In the rows, 128 means zero.
One turn moves every row onto another: examples first, then more rows asked
k903: | 115 | 114 | 147 | 141 |  84 | 105 | 116 | 158 |  98 |  99 | 132 | 128 | 132 | 106 | 122 | 129 | 187 |
k190: | 144 | 156 | 131 |  74 | 106 |  88 | 115 | 142 | 145 | 144 | 142 |  93 | 152 |  89 | 110 | 106 | 111 |
k674: | 126 |  94 | 118 | 120 | 116 | 142 |  99 | 162 |  87 | 167 | 156 | 109 | 140 | 101 | 135 |  91 | 137 |
k938: | 146 | 156 | 125 |  72 | 117 |  85 | 124 | 141 | 152 | 133 | 150 |  95 | 147 |  91 | 111 | 109 | 105 |
k115: | 104 | 162 | 118 | 115 |  86 | 112 | 162 | 123 | 143 | 125 | 129 | 160 | 128 |  91 | 107 | 117 | 145 |
k331: | 107 | 113 | 142 | 149 |  76 | 112 | 109 | 144 | 104 | 102 | 132 | 125 | 137 | 114 | 129 | 128 | 187 |
k459: | 121 | 103 | 145 |  72 | 138 | 108 |  94 | 149 | 147 | 132 | 108 | 160 | 138 | 122 | 145 | 152 |  96 |
k611: | 125 |  92 | 114 | 120 | 122 | 143 | 110 | 167 |  83 | 155 | 156 | 119 | 136 |  97 | 139 |  92 | 141 |
k102: | 110 | 174 | 116 | 124 |  96 |  99 | 153 | 129 | 134 | 116 | 121 | 159 | 123 |  87 | 108 | 117 | 136 |
k950: | 150 | 164 | 118 |  78 | 110 |  86 | 120 | 144 | 142 | 129 | 143 |  89 | 141 |  90 | 112 | 119 | 105 |
k681: | 131 | 104 | 113 | 116 | 121 |  87 | 116 | 132 | 161 | 106 | 142 |  69 | 161 | 161 | 128 | 136 | 121 |
k98: | 110 | 104 |  76 | 144 | 140 | 137 | 143 | 124 | 133 | 147 | 140 | 121 | 141 | 149 | 142 | 112 | 106 |
k594: |  99 | 100 |  75 | 132 | 127 | 144 | 148 | 123 | 145 | 149 | 144 | 127 | 142 | 151 | 130 | 110 | 110 |
k20: | 110 | 169 | 126 | 117 |  97 | 102 | 159 | 123 | 140 | 120 | 131 | 165 | 129 |  87 | 111 | 120 | 139 |
k157: | 123 |  93 | 112 | 120 | 120 | 146 | 101 | 164 |  78 | 152 | 155 | 115 | 135 | 100 | 142 |  98 | 139 |
k19: | 129 |  97 | 163 |  91 | 130 | 122 | 113 | 137 | 124 | 148 | 117 | 167 | 138 | 103 | 170 | 157 | 127 |
k158: | 134 | 115 | 110 | 125 | 120 |  87 | 118 | 130 | 157 | 113 | 134 |  72 | 154 | 162 | 126 | 147 | 117 |
k285: | 115 | 107 | 130 |  59 | 116 | 122 | 125 | 146 | 147 | 111 |  99 | 159 | 137 | 111 | 152 | 165 | 118 |
k468: | 121 | 113 | 115 | 117 | 108 |  90 | 110 | 125 | 164 | 102 | 133 |  72 | 164 | 160 | 127 | 134 | 126 |
k896: | 129 | 109 | 113 | 112 | 118 |  90 | 118 | 130 | 160 | 109 | 132 |  73 | 162 | 164 | 127 | 143 | 119 |
k539: | 145 | 160 | 127 |  69 | 113 |  86 | 122 | 140 | 145 | 130 | 145 |  91 | 151 |  89 | 119 | 114 | 106 |
k532: | 118 |  91 | 132 |  90 | 132 | 119 |  80 | 133 | 147 | 106 | 126 | 150 | 128 | 119 | 173 | 154 | 106 |
k70: | 117 | 109 | 149 |  81 | 121 | 110 | 106 | 134 | 133 | 106 | 102 | 154 | 142 |  96 | 184 | 150 | 135 |
k934: | 100 |  96 |  79 | 137 | 140 | 140 | 142 | 126 | 135 | 146 | 141 | 130 | 145 | 154 | 135 | 109 | 105 |
k728: | 124 |  84 | 131 |  89 | 120 | 143 | 115 | 133 | 139 | 127 | 133 | 160 | 121 | 116 | 167 | 171 | 120 |
k789: | 109 | 164 | 124 | 117 |  95 |  98 | 161 | 127 | 147 | 112 | 130 | 162 | 126 |  92 | 104 | 120 | 142 |
k393: | 115 | 119 | 139 | 152 |  84 | 107 | 119 | 157 |  91 | 105 | 120 | 128 | 131 | 113 | 122 | 135 | 182 |
k769: | 112 | 114 | 147 | 145 |  79 | 111 | 116 | 150 |  96 | 102 | 131 | 132 | 130 | 110 | 124 | 138 | 184 |
k433: | 104 |  89 |  81 | 141 | 139 | 139 | 149 | 127 | 138 | 142 | 145 | 128 | 144 | 152 | 136 | 110 | 115 |
k721: | 127 |  98 | 106 | 127 | 119 | 146 | 110 | 166 |  75 | 155 | 147 | 107 | 134 | 101 | 143 | 102 | 140 |

k70 moves to k19
k594 moves to k468
k903 moves to k611
Where do these go?
k950 moves to k102
k539 moves to k20

